0: array([149., 93., 128., 112., 141., 138., 124., 181., 127., 95., 121., 123., 104., 114., 140.,
       161., 142., 194., 125., 159., 122., 130., 151., 150., 203., 107.])
1: array([123., 86., 158., 130., 133., 131., 160., 189., 103., 77., 138., 123., 143., 96., 146.,
       174., 122., 194., 121., 163., 172., 122., 119., 133., 192., 115.])
2: array([100., 182., 172., 115., 55., 94., 181., 43., 78., 116., 158., 92., 166., 129., 113.,
       158., 200., 191., 73., 203., 117., 150., 148., 74., 140., 255.])
3: array([67., 73., 114., 138., 166., 122., 143., 90., 98., 90., 165., 93., 186., 52., 142.,
       100., 122., 33., 93., 96., 200., 21., 120., 100., 197., 70.])
4: array([82., 200., 180., 144., 100., 65., 203., 58., 112., 139., 160., 139., 164., 78., 138.,
       121., 178., 183., 95., 105., 107., 163., 154., 46., 92., 255.])
5: array([156., 133., 156., 117., 147., 140., 85., 108., 157., 94., 112., 116., 95., 137., 94.,
       147., 120., 199., 120., 158., 79., 132., 135., 176., 165., 111.])
6: array([147., 143., 146., 164., 179., 135., 209., 152., 130., 121., 145., 178., 143., 198., 86.,
       114., 137., 116., 132., 161., 138., 164., 67., 98., 92., 112.])
7: array([114., 124., 132., 162., 123., 66., 182., 140., 123., 117., 154., 107., 206., 49., 157.,
       110., 122., 109., 112., 94., 123., 145., 124., 181., 153., 157.])

array([53., 92., 104., 147., 203., 117., 130., 109., 145., 110., 153., 124., 170., 33., 169.,
       76., 123., 27., 103., 15., 152., 30., 133., 81., 148., 68.]) 3 7 1 0 6
array([143., 120., 122., 87., 173., 148., 82., 187., 138., 132., 124., 129., 106., 96., 160.,
       161., 142., 179., 147., 106., 109., 142., 165., 100., 173., 127.]) 0 5 1 7 6
array([68., 44., 124., 209., 89., 145., 105., 83., 112., 119., 84., 126., 131., 233., 76.,
       90., 132., 115., 97., 211., 159., 165., 125., 214., 151., 67.]) 5 6 0 1 7
array([156., 156., 183., 143., 188., 147., 146., 149., 159., 159., 122., 190., 130., 186., 92.,
       144., 140., 121., 118., 162., 121., 132., 102., 74., 96., 93.]) 6 5 0 1 7
array([123., 115., 117., 104., 148., 112., 123., 89., 113., 92., 111., 178., 106., 144., 133.,
       121., 118., 131., 158., 102., 170., 242., 76., 162., 101., 83.]) 6 5 0 1 7
array([0., 177., 104., 143., 124., 255., 188., 242., 113., 139., 209., 96., 167., 101., 223.,
       176., 48., 244., 232., 115., 162., 13., 92., 129., 107., 102.]) 1 0 7 6 5
array([146., 96., 122., 111., 61., 126., 173., 129., 141., 172., 64., 160., 73., 176., 182.,
       88., 149., 36., 122., 60., 144., 125., 130., 123., 85., 106.]) 6 7 0 5 1
array([164., 150., 148., 136., 192., 155., 148., 146., 160., 151., 125., 193., 110., 203., 84.,
       122., 148., 117., 123., 149., 101., 144., 106., 83., 88., 103.]) 6 5 0 1 7
array([156., 209., 154., 137., 156., 141., 117., 78., 147., 127., 173., 110., 138., 133., 15.,
       71., 33., 216., 143., 186., 124., 12., 108., 135., 94., 18.]) 5 6 0 1 7
array([130., 218., 175., 165., 206., 117., 153., 96., 181., 142., 180., 157., 150., 87., 54.,
       36., 11., 208., 170., 85., 129., 41., 103., 89., 37., 16.]) 6 5 7 1 3
array([144., 169., 132., 112., 169., 157., 53., 125., 176., 165., 111., 129., 123., 162., 90.,
       161., 146., 155., 133., 142., 60., 128., 186., 148., 145., 142.]) 5 0 6 1 7
array([166., 152., 56., 111., 176., 160., 123., 138., 128., 135., 142., 153., 96., 211., 94.,
       90., 157., 90., 144., 128., 63., 181., 121., 131., 79., 136.]) 6 5 0 7 1
array([141., 131., 130., 137., 147., 130., 142., 123., 112., 134., 150., 173., 119., 166., 116.,
       138., 123., 92., 149., 136., 140., 159., 91., 130., 103., 93.]) 6 5 0 1 7
array([152., 125., 161., 126., 153., 123., 106., 127., 163., 92., 112., 124., 91., 110., 110.,
       146., 129., 206., 129., 141., 88., 136., 119., 169., 167., 111.]) 5 0 1 7 6
array([156., 128., 118., 50., 74., 142., 113., 143., 158., 156., 60., 135., 82., 164., 145.,
       116., 147., 90., 120., 78., 68., 132., 122., 153., 72., 127.]) 5 0 6 7 1
array([148., 137., 111., 156., 167., 124., 204., 154., 124., 107., 148., 163., 142., 199., 87.,
       97., 139., 106., 132., 160., 139., 172., 65., 115., 88., 124.]) 6 1 7 0 5
